Here are some points, one per row:
[-0.7 -1.0 -0.1 -0.1 -1.1  0.4 -0.7  0.5  1.2 -0.2  0.3 -0.5  0.4  0.4 -0.7  0.3  0.3  0.6 -0.1  1.3  0.3  0.0 -1.6 -1.3]
[ 1.0 -1.8 -2.2 -0.6 -0.1  0.1  0.1  0.8 -1.9  1.2  0.3  0.0  0.0 -0.7  0.1 -0.7 -0.2  0.5  0.0  0.8 -0.7  1.2  0.5  0.2]
[-0.5 -1.4 -0.4  0.9 -0.1  0.7 -1.2 -0.4  1.1 -0.3 -0.4 -1.6  0.9  1.7 -0.6 -0.9 -0.4 -1.4 -0.6 -0.4 -2.6 -0.2  1.1  0.6]
[ 0.5 -0.7 -0.4 -0.1 -0.3  1.1  0.5  1.4 -0.2  0.5  0.7  0.0 -0.3 -1.7 -0.4 -1.9  0.6  0.6 -1.1 -3.0  1.8 -0.3  0.1 -1.9]
[ 0.1 -0.6 -0.7  0.4  0.0 -0.3  1.8  2.7  0.4 -0.1  0.3  2.9 -0.5  0.9  0.4  2.0 -0.8 -0.3 -0.6 -0.2 -1.4  0.2  0.7 -0.8]
[-0.1  1.2  1.4  0.5  0.4 -1.5 -0.3  0.7  0.0  0.8 -0.1  0.2  0.2 -0.1 -1.5  0.7  0.1  2.7 -0.7 -1.3  0.7 -1.8  0.6  0.8]
[-1.0  1.2  0.1  0.9 -4.4 -1.5  0.8  0.5 -1.5  0.2 -3.7 -0.9 -0.1 -0.7  0.4 -0.2  1.0 -0.2  0.0  0.4 -0.7 -0.2 -0.1 -0.1]
[ 0.2 -0.6  0.6 -0.3 -0.8  0.0 -1.4 -0.3 -0.4 -0.2  0.7 -0.8  0.3  0.8 -1.1  0.8 -0.6 -0.2 -0.3  1.2  1.3  1.4  0.4  0.6]
[ 0.0 -0.6  2.1  1.1  2.2 -3.4  3.1  0.4  0.0  1.6  0.9 -3.5  0.1  0.4  1.1  0.1  0.5 -1.5  2.0  0.1  0.4  0.5 -0.5 -1.1]
[ 0.5 -0.3 -0.5 -0.3 -0.1 -0.3 -0.5 -0.7 -0.6  2.0  0.0  1.8 -0.1 -0.2  0.7  0.2  1.6  1.0  0.8  0.3 -0.5 -1.2  0.0 -1.3]
[ 4.0  1.4  0.0  1.1 -0.9 -0.2  2.9 -2.6  1.0 -0.5  1.6  0.2 -1.8 -0.3 -1.5 -0.5  0.4  0.1 -1.5  0.9 -1.0 -0.1  0.1 -0.1]
[ 0.3  0.9 -0.7 -3.1 -0.2 -2.4 -0.9  1.2 -1.4 -2.4  2.0 -0.1 -0.5  0.4 -0.8 -0.5  0.6 -1.3  0.5  0.0 -0.8 -0.5  0.2 -0.4]
[ 0.0 -0.6 -0.2  0.1 -0.2  0.6 -0.8 -0.3  0.5 -0.3  0.1 -0.7 -1.4  0.4  1.1 -1.6 -1.6  0.7  0.5  1.3  1.6 -0.6  1.2  0.0]
[ 0.0  1.4  0.6 -0.8  0.9  2.5  1.2  1.3 -1.5  1.1 -0.5 -0.1 -0.1 -0.4 -0.2 -0.2 -0.6 -0.5  0.1  0.1 -0.9  1.0 -0.3 -0.1]
[ 1.3  0.5  0.3 -0.1 -1.5 -0.1  0.6 -1.2 -0.4 -1.4  0.0  1.3  1.2  0.4  0.2 -0.4 -1.4 -0.2  1.9 -1.1  0.4 -0.2 -1.6  0.4]
[ 0.1 -0.9  0.6 -0.2 -0.8  0.6 -1.0  0.5  0.9  0.4  0.3 -0.2 -0.1 -0.7 -1.4  0.0 -0.1 -0.1 -0.1  1.4  1.5  0.1 -1.1  0.9]
[-0.2 -1.2  0.0 -0.4 -1.1  0.4  1.3 -1.8 -1.1 -1.4  0.7  0.1 -0.2  0.2  1.0  0.4 -0.4  0.6  0.8 -0.9 -0.4  1.4  1.3  1.3]
[ 0.4 -0.5 -1.1  0.0  0.6 -0.6 -0.6 -1.4 -1.2  1.0 -0.9  0.8 -0.3  0.2  0.8  0.9  1.1  0.3  0.3  0.3 -0.1 -1.0  0.7 -0.4]
[ 0.1 -0.7 -0.3  0.8  0.5  0.7  0.9  0.6 -1.0 -1.4 -0.4 -0.1  0.9  1.7 -0.6 -0.3 -0.4  0.5 -1.8 -1.6  2.7 -0.8  1.1 -1.5]
[ 0.6 -0.7  1.1  0.1 -0.4  0.7 -2.0  0.3  0.2  1.2  0.6 -0.6  0.6  1.7 -0.4 -0.3 -0.7 -0.8  0.8 -1.4 -2.1 -1.4 -1.3  0.4]
[-0.9  0.6  0.4  0.2 -0.1  0.1 -0.6  0.5  0.0 -0.5  0.8 -0.6 -0.7  0.1 -0.3  0.5 -0.1  0.2  1.5  0.2 -1.1  1.5  0.7 -1.6]
[-0.9  1.6 -0.3 -0.3  0.7 -1.1  0.5  0.1  0.2  1.0  1.3 -0.1  0.8 -1.4  0.8 -0.4 -2.8  1.8 -2.2  0.9 -1.0 -1.3 -1.3  0.0]
[ 0.5 -0.2  0.7  0.7  1.4  1.2 -1.3  0.0  1.3 -2.0 -1.6 -0.4 -0.2 -1.0 -0.7  1.1  0.5  0.3  0.8  0.3 -1.2  0.7  0.0 -1.4]
[ 1.0  2.4 -0.5 -0.6  0.5  1.7  0.6  0.8 -1.0  0.1 -1.7 -1.6  0.1  1.0  0.8  0.6 -0.2  0.0  0.0  0.4  0.3 -0.4  0.3  1.3]
[ 1.0  0.8 -0.3  0.1 -1.0  0.1 -1.2  0.2  1.1  0.3  0.4 -0.1  0.8 -1.4  2.4  0.1 -0.4 -1.8 -1.2 -1.3  1.9  0.0  1.5 -1.8]
[ 1.2 -1.6  1.0 -4.1  0.9 -2.4  2.1  0.6  1.7  0.3 -3.2  0.8  0.2  0.4  0.1 -0.7 -0.1 -0.5 -0.3  0.0 -0.1  0.8 -0.5  0.6]
[ 0.5 -0.3  0.1  0.5 -0.4  0.3 -1.3  0.5  1.7  0.0  0.3 -0.3 -0.4 -0.6 -0.3  1.2  0.5  0.7  0.9 -0.2  0.7  1.1  0.2  1.1]
[-1.1  0.6  0.6  0.4  0.9  0.2 -0.5 -0.3  0.0 -1.4  0.3  0.7  1.2  0.5  0.5 -2.2  1.4 -1.3  0.0  1.0 -0.9 -0.6  0.4  0.4]
[-0.2  1.3  0.2 -0.3  0.8 -0.4 -0.1  1.7  0.0 -1.1  1.8  1.2  0.5  0.3  0.7 -1.4  1.8 -0.4  1.4  1.0  0.4  0.0  0.8  1.5]
[-1.0 -0.2  0.8 -0.7 -0.4  1.1 -0.8 -0.5  2.0 -0.2  0.1 -0.1 -1.0 -0.8  0.4 -0.8 -0.8  0.1  0.7  0.7  0.5  0.1  0.8 -1.1]
[-0.9 -0.2  0.4  0.2  0.4  0.0 -1.2 -0.2  0.0 -0.5  0.2 -0.2 -4.0  0.8  2.3  0.5  1.4 -0.7 -3.3 -1.3  0.6  1.5 -2.3  0.3]
[-0.7  0.1 -0.7  0.7 -0.2 -0.5  0.6 -0.1  0.5  1.3 -0.2  2.5  0.1  1.5  0.7  0.7 -0.7 -0.5  0.0  1.2  0.9 -0.1  0.7 -0.5]
[-1.4  0.9  1.0  0.0  0.9 -2.2 -1.0 -1.1 -0.7  0.2 -0.1 -0.1  0.9 -1.5 -1.4 -0.1 -1.6  1.3 -1.6 -0.2  0.2  0.1  1.0  0.2]
[ 0.0 -0.1 -1.1  0.4  1.2  0.2 -0.3 -1.6 -1.0  0.7 -1.1  0.6  0.3 -0.1  0.3  0.0  0.2 -0.7  0.0  0.7  0.2 -0.5 -0.3 -0.5]
[-0.3 -0.7  0.0  0.9 -0.4  1.1 -0.7  0.4  2.1  1.3  0.3 -0.6  1.0  0.9 -0.1 -1.4  1.3 -0.8  0.0 -0.7 -2.0 -0.3  1.6  2.0]
[-0.5 -0.9 -0.7  1.1  0.3 -0.1 -0.2  0.0 -0.1 -1.0  0.1  0.6  0.2 -1.2 -0.4 -0.2 -1.8 -2.2  1.4 -1.8 -0.8 -0.7 -1.8  2.0]
[-0.1 -0.9  0.4  1.0 -0.2  1.0  0.8  0.5 -0.2 -0.5  0.7 -0.2  0.0 -1.1 -1.0  0.0  1.2 -0.3 -1.2  2.2  0.6 -0.2 -1.2  0.5]
[-0.9  0.7 -2.1  0.5  0.6 -0.2  0.2 -0.8 -0.4  0.5 -0.7  0.3  0.7  1.0 -1.6 -0.7  0.5  0.0  0.9 -0.4  0.0  1.7 -2.0 -0.7]
[-0.1 -0.7 -0.4  0.3  0.4  0.9 -0.2 -0.1  0.2 -1.2 -0.5 -0.8 -1.8  0.4  0.8 -0.4 -0.1  1.4  0.9  0.3  0.1 -2.4 -0.4 -1.0]
[ 0.7 -0.1 -0.6  0.0  0.3 -0.1 -0.9  0.2  0.6 -1.0  0.9 -0.8  2.3 -0.6  2.0  2.3  0.2  2.2 -0.4  0.1  0.0  1.3 -1.6  0.4]
[-1.2 -0.3  0.7  0.7  1.1 -0.8  0.8  0.7 -0.5 -0.3 -0.9 -0.1 -0.2 -1.0 -1.5  0.1 -0.5  2.5 -0.8 -0.9  0.4 -0.7  1.6  0.7]
[-0.6  1.9 -1.3  0.2  0.1  0.3  0.1 -0.7  0.4  1.2 -0.1  0.4 -0.2  1.0 -1.1 -0.6  0.0  0.3  1.3 -0.9  0.4  2.4 -0.5  0.5]
[-2.1  0.4 -1.1 -2.4 -0.5  1.5  1.4 -1.0  1.0  0.6  1.0 -1.2  0.3 -1.0 -0.4  2.7  0.9 -0.9 -0.3 -0.2  0.2 -1.7  0.2  0.5]
[ 1.3  0.2 -0.7  0.6  1.0 -0.2 -1.1 -0.4 -1.4  0.9 -1.1  0.5 -1.0 -1.1 -0.2  0.8 -0.4 -1.3  0.4  0.8  0.7 -0.2  1.0  0.6]
[ 0.0 -0.2  3.2  0.0 -0.7  1.1  0.4 -1.4 -1.7 -0.4  0.5  1.3  0.9  0.4  0.4  0.5  0.4 -0.1  0.1  0.0 -0.2  0.6 -0.2 -0.2]
There is one direction along which these points spread out most. Take the direction at right angles to it along which they spread out most. Go by this last direction. How far along it is each point below, from 0 to 99? 50 is the average, and the first point above lies past it. One standard deviation of the points above along it is 16.
[ 1.3  0.2 -0.7  0.6  1.0 -0.2 -1.1 -0.4 -1.4  0.9 -1.1  0.5 -1.0 -1.1 -0.2  0.8 -0.4 -1.3  0.4  0.8  0.7 -0.2  1.0  0.6] -> 47
[ 0.1 -0.6 -0.7  0.4  0.0 -0.3  1.8  2.7  0.4 -0.1  0.3  2.9 -0.5  0.9  0.4  2.0 -0.8 -0.3 -0.6 -0.2 -1.4  0.2  0.7 -0.8] -> 38
[-0.7 -1.0 -0.1 -0.1 -1.1  0.4 -0.7  0.5  1.2 -0.2  0.3 -0.5  0.4  0.4 -0.7  0.3  0.3  0.6 -0.1  1.3  0.3  0.0 -1.6 -1.3] -> 65
[ 0.1 -0.9  0.6 -0.2 -0.8  0.6 -1.0  0.5  0.9  0.4  0.3 -0.2 -0.1 -0.7 -1.4  0.0 -0.1 -0.1 -0.1  1.4  1.5  0.1 -1.1  0.9] -> 65
[ 0.7 -0.1 -0.6  0.0  0.3 -0.1 -0.9  0.2  0.6 -1.0  0.9 -0.8  2.3 -0.6  2.0  2.3  0.2  2.2 -0.4  0.1  0.0  1.3 -1.6  0.4] -> 64
[ 0.3  0.9 -0.7 -3.1 -0.2 -2.4 -0.9  1.2 -1.4 -2.4  2.0 -0.1 -0.5  0.4 -0.8 -0.5  0.6 -1.3  0.5  0.0 -0.8 -0.5  0.2 -0.4] -> 29
[ 1.0  0.8 -0.3  0.1 -1.0  0.1 -1.2  0.2  1.1  0.3  0.4 -0.1  0.8 -1.4  2.4  0.1 -0.4 -1.8 -1.2 -1.3  1.9  0.0  1.5 -1.8] -> 73
[ 0.0 -0.6  2.1  1.1  2.2 -3.4  3.1  0.4  0.0  1.6  0.9 -3.5  0.1  0.4  1.1  0.1  0.5 -1.5  2.0  0.1  0.4  0.5 -0.5 -1.1] -> 0
[ 1.2 -1.6  1.0 -4.1  0.9 -2.4  2.1  0.6  1.7  0.3 -3.2  0.8  0.2  0.4  0.1 -0.7 -0.1 -0.5 -0.3  0.0 -0.1  0.8 -0.5  0.6] -> 1
[-0.5 -1.4 -0.4  0.9 -0.1  0.7 -1.2 -0.4  1.1 -0.3 -0.4 -1.6  0.9  1.7 -0.6 -0.9 -0.4 -1.4 -0.6 -0.4 -2.6 -0.2  1.1  0.6] -> 56
[ 0.5 -0.2  0.7  0.7  1.4  1.2 -1.3  0.0  1.3 -2.0 -1.6 -0.4 -0.2 -1.0 -0.7  1.1  0.5  0.3  0.8  0.3 -1.2  0.7  0.0 -1.4] -> 64
[-0.9 -0.2  0.4  0.2  0.4  0.0 -1.2 -0.2  0.0 -0.5  0.2 -0.2 -4.0  0.8  2.3  0.5  1.4 -0.7 -3.3 -1.3  0.6  1.5 -2.3  0.3] -> 74
[-0.7  0.1 -0.7  0.7 -0.2 -0.5  0.6 -0.1  0.5  1.3 -0.2  2.5  0.1  1.5  0.7  0.7 -0.7 -0.5  0.0  1.2  0.9 -0.1  0.7 -0.5] -> 44
[ 0.5 -0.7 -0.4 -0.1 -0.3  1.1  0.5  1.4 -0.2  0.5  0.7  0.0 -0.3 -1.7 -0.4 -1.9  0.6  0.6 -1.1 -3.0  1.8 -0.3  0.1 -1.9] -> 73
